In the data rows, zero lies at 7.5, halfway between 7 and 8.
Here are some points, each followed by its number:
[10. 8. 9. 6. 7. 4. 8. 1. 8. 9. 0. 9. 7. 7. 5. 14. 6. 7. 7. 8. 6. 8. 9. 8. 7. 6. 7.] 0
[8. 7. 8. 10. 8. 5. 6. 7. 7. 6. 13. 6. 1. 5. 1. 6. 9. 4. 3. 7. 6. 0. 9. 7. 9. 8. 12.] 1
[8. 10. 6. 11. 5. 12. 8. 12. 11. 6. 5. 13. 9. 11. 5. 8. 9. 8. 11. 8. 6. 7. 5. 7. 9. 5. 6.] 2
[8. 7. 7. 7. 7. 8. 8. 8. 4. 9. 3. 6. 7. 5. 5. 7. 8. 3. 10. 7. 8. 9. 12. 8. 12. 8. 10.] 3
[9. 7. 5. 7. 12. 12. 7. 13. 5. 6. 5. 10. 5. 7. 10. 6. 8. 5. 8. 8. 5. 4. 7. 8. 11. 7. 10.] 4
[8. 11. 7. 7. 4. 2. 6. 0. 7. 8. 2. 6. 8. 5. 10. 15. 7. 5. 7. 6. 6. 8. 8. 6. 6. 7. 6.] 5
[9. 7. 11. 6. 8. 9. 8. 7. 7. 9. 4. 9. 8. 7. 13. 12. 8. 8. 5. 11. 3. 7. 4. 8. 4. 14. 6.] 6
[8. 11. 8. 6. 9. 3. 7. 1. 3. 10. 8. 7. 12. 4. 15. 12. 6. 5. 8. 8. 6. 4. 6. 6. 4. 5. 8.] 7
[7. 10. 7. 9. 4. 10. 15. 15. 7. 6. 11. 9. 7. 7. 6. 7. 6. 8. 8. 7. 7. 5. 8. 0. 5. 7. 9.] 8
[7. 6. 9. 6. 10. 12. 8. 15. 8. 3. 4. 10. 14. 14. 7. 5. 7. 13. 3. 13. 12. 6. 0. 7. 7. 9. 2.] 9
[6. 15. 8. 5. 10. 1. 9. 0. 8. 7. 7. 5. 4. 4. 11. 14. 8. 6. 4. 4. 8. 4. 8. 9. 5. 13. 13.] 10
[12. 3. 3. 9. 7. 9. 8. 13. 9. 7. 5. 7. 6. 9. 0. 4. 6. 7. 10. 8. 11. 0. 4. 7. 3. 4. 3.] 11
[6. 11. 9. 8. 10. 9. 5. 8. 7. 9. 8. 10. 0. 9. 9. 14. 9. 6. 9. 10. 5. 11. 5. 9. 7. 9. 3.] 12
[9. 8. 8. 6. 10. 6. 7. 3. 6. 8. 11. 7. 5. 8. 2. 12. 7. 7. 9. 8. 6. 7. 5. 6. 5. 6. 5.] 13
[5. 10. 7. 9. 8. 10. 8. 10. 12. 8. 7. 11. 7. 7. 8. 5. 8. 5. 8. 8. 6. 7. 7. 9. 11. 6. 8.] 14
Which three points above are nearest to each new point by angle? Their numbers follow each, nearest first.
[6. 0. 15. 3. 2. 5. 8. 9. 7. 7. 9. 6. 15. 15. 12. 6. 11. 15. 8. 8. 7. 7. 9. 10. 8. 7. 3.] 9 6 2
[5. 7. 6. 7. 8. 7. 5. 10. 8. 5. 1. 7. 10. 7. 5. 4. 6. 11. 7. 9. 11. 8. 7. 9. 5. 7. 7.] 9 11 2
[6. 11. 5. 7. 7. 7. 7. 4. 9. 10. 13. 7. 14. 4. 7. 13. 6. 7. 13. 6. 8. 7. 5. 6. 5. 0. 2.] 7 13 5
[6. 7. 8. 9. 5. 2. 5. 0. 9. 10. 6. 6. 15. 0. 14. 3. 6. 2. 12. 3. 8. 5. 14. 11. 10. 8. 15.] 7 3 5
[9. 8. 8. 6. 6. 4. 7. 2. 9. 9. 10. 7. 4. 6. 2. 13. 7. 7. 5. 7. 4. 7. 8. 8. 5. 7. 8.] 13 0 5
[10. 5. 0. 12. 12. 9. 7. 14. 3. 6. 11. 6. 4. 9. 6. 6. 3. 4. 8. 9. 14. 4. 2. 4. 3. 3. 5.] 11 8 4
[13. 0. 5. 4. 8. 4. 6. 6. 8. 8. 8. 4. 7. 15. 5. 5. 7. 7. 9. 5. 9. 8. 12. 8. 7. 2. 6.] 11 13 0
[7. 6. 6. 7. 4. 7. 5. 12. 9. 7. 5. 6. 3. 10. 14. 0. 6. 9. 6. 10. 13. 11. 7. 7. 7. 9. 5.] 9 11 14
[9. 9. 7. 7. 10. 7. 10. 5. 9. 11. 10. 9. 8. 6. 2. 14. 7. 8. 4. 7. 5. 12. 7. 8. 5. 5. 6.] 13 0 12
[6. 14. 7. 10. 8. 12. 7. 13. 8. 5. 5. 9. 1. 9. 4. 6. 8. 9. 5. 10. 6. 10. 6. 7. 9. 7. 6.] 2 14 12
[9. 5. 15. 6. 8. 8. 7. 10. 6. 6. 6. 8. 9. 6. 8. 4. 13. 15. 6. 8. 12. 7. 7. 13. 8. 9. 7.] 9 6 11
[6. 7. 7. 6. 9. 8. 6. 10. 8. 8. 6. 6. 9. 8. 1. 4. 8. 13. 6. 8. 12. 1. 6. 8. 7. 9. 9.] 11 9 1
[7. 12. 11. 6. 3. 7. 12. 8. 5. 8. 8. 11. 9. 7. 7. 14. 8. 11. 8. 10. 5. 6. 5. 8. 6. 8. 5.] 6 12 8
[8. 7. 8. 7. 7. 11. 7. 7. 9. 7. 0. 11. 10. 8. 8. 14. 8. 9. 7. 11. 6. 7. 3. 8. 5. 8. 1.] 6 9 0
[2. 10. 7. 9. 14. 7. 6. 7. 6. 8. 10. 7. 8. 2. 13. 6. 10. 4. 8. 5. 8. 7. 11. 8. 10. 8. 13.] 10 7 4
[7. 8. 12. 9. 7. 8. 6. 11. 6. 7. 5. 6. 9. 8. 6. 3. 8. 14. 7. 9. 12. 4. 4. 8. 6. 8. 4.] 9 11 2
[7. 11. 6. 10. 7. 10. 5. 10. 8. 6. 4. 8. 6. 5. 15. 4. 6. 5. 7. 8. 7. 7. 9. 7. 9. 7. 11.] 4 14 3
[7. 8. 7. 7. 2. 8. 7. 11. 11. 6. 10. 5. 5. 10. 11. 4. 6. 10. 6. 8. 12. 3. 7. 9. 5. 8. 7.] 11 9 8
[6. 8. 10. 9. 5. 6. 5. 6. 2. 5. 6. 6. 12. 3. 12. 2. 8. 7. 7. 9. 7. 6. 8. 8. 12. 5. 10.] 7 3 4
[7. 7. 13. 6. 13. 7. 8. 6. 7. 8. 9. 8. 15. 3. 11. 4. 9. 12. 7. 6. 6. 9. 11. 9. 11. 8. 13.] 7 10 3
[5. 10. 6. 8. 9. 11. 5. 9. 8. 4. 6. 9. 11. 6. 5. 7. 8. 7. 5. 7. 5. 10. 9. 11. 10. 9. 7.] 14 2 4
[9. 8. 1. 12. 8. 8. 9. 6. 10. 7. 15. 8. 5. 4. 8. 7. 8. 6. 7. 7. 8. 7. 10. 8. 9. 0. 5.] 1 14 11
[7. 0. 9. 5. 7. 5. 2. 6. 6. 6. 6. 6. 11. 15. 2. 7. 8. 11. 15. 7. 6. 12. 9. 11. 8. 14. 5.] 9 13 3
[7. 0. 7. 7. 9. 8. 6. 9. 5. 5. 7. 8. 0. 15. 9. 6. 8. 11. 10. 7. 9. 8. 9. 9. 4. 8. 3.] 11 12 9
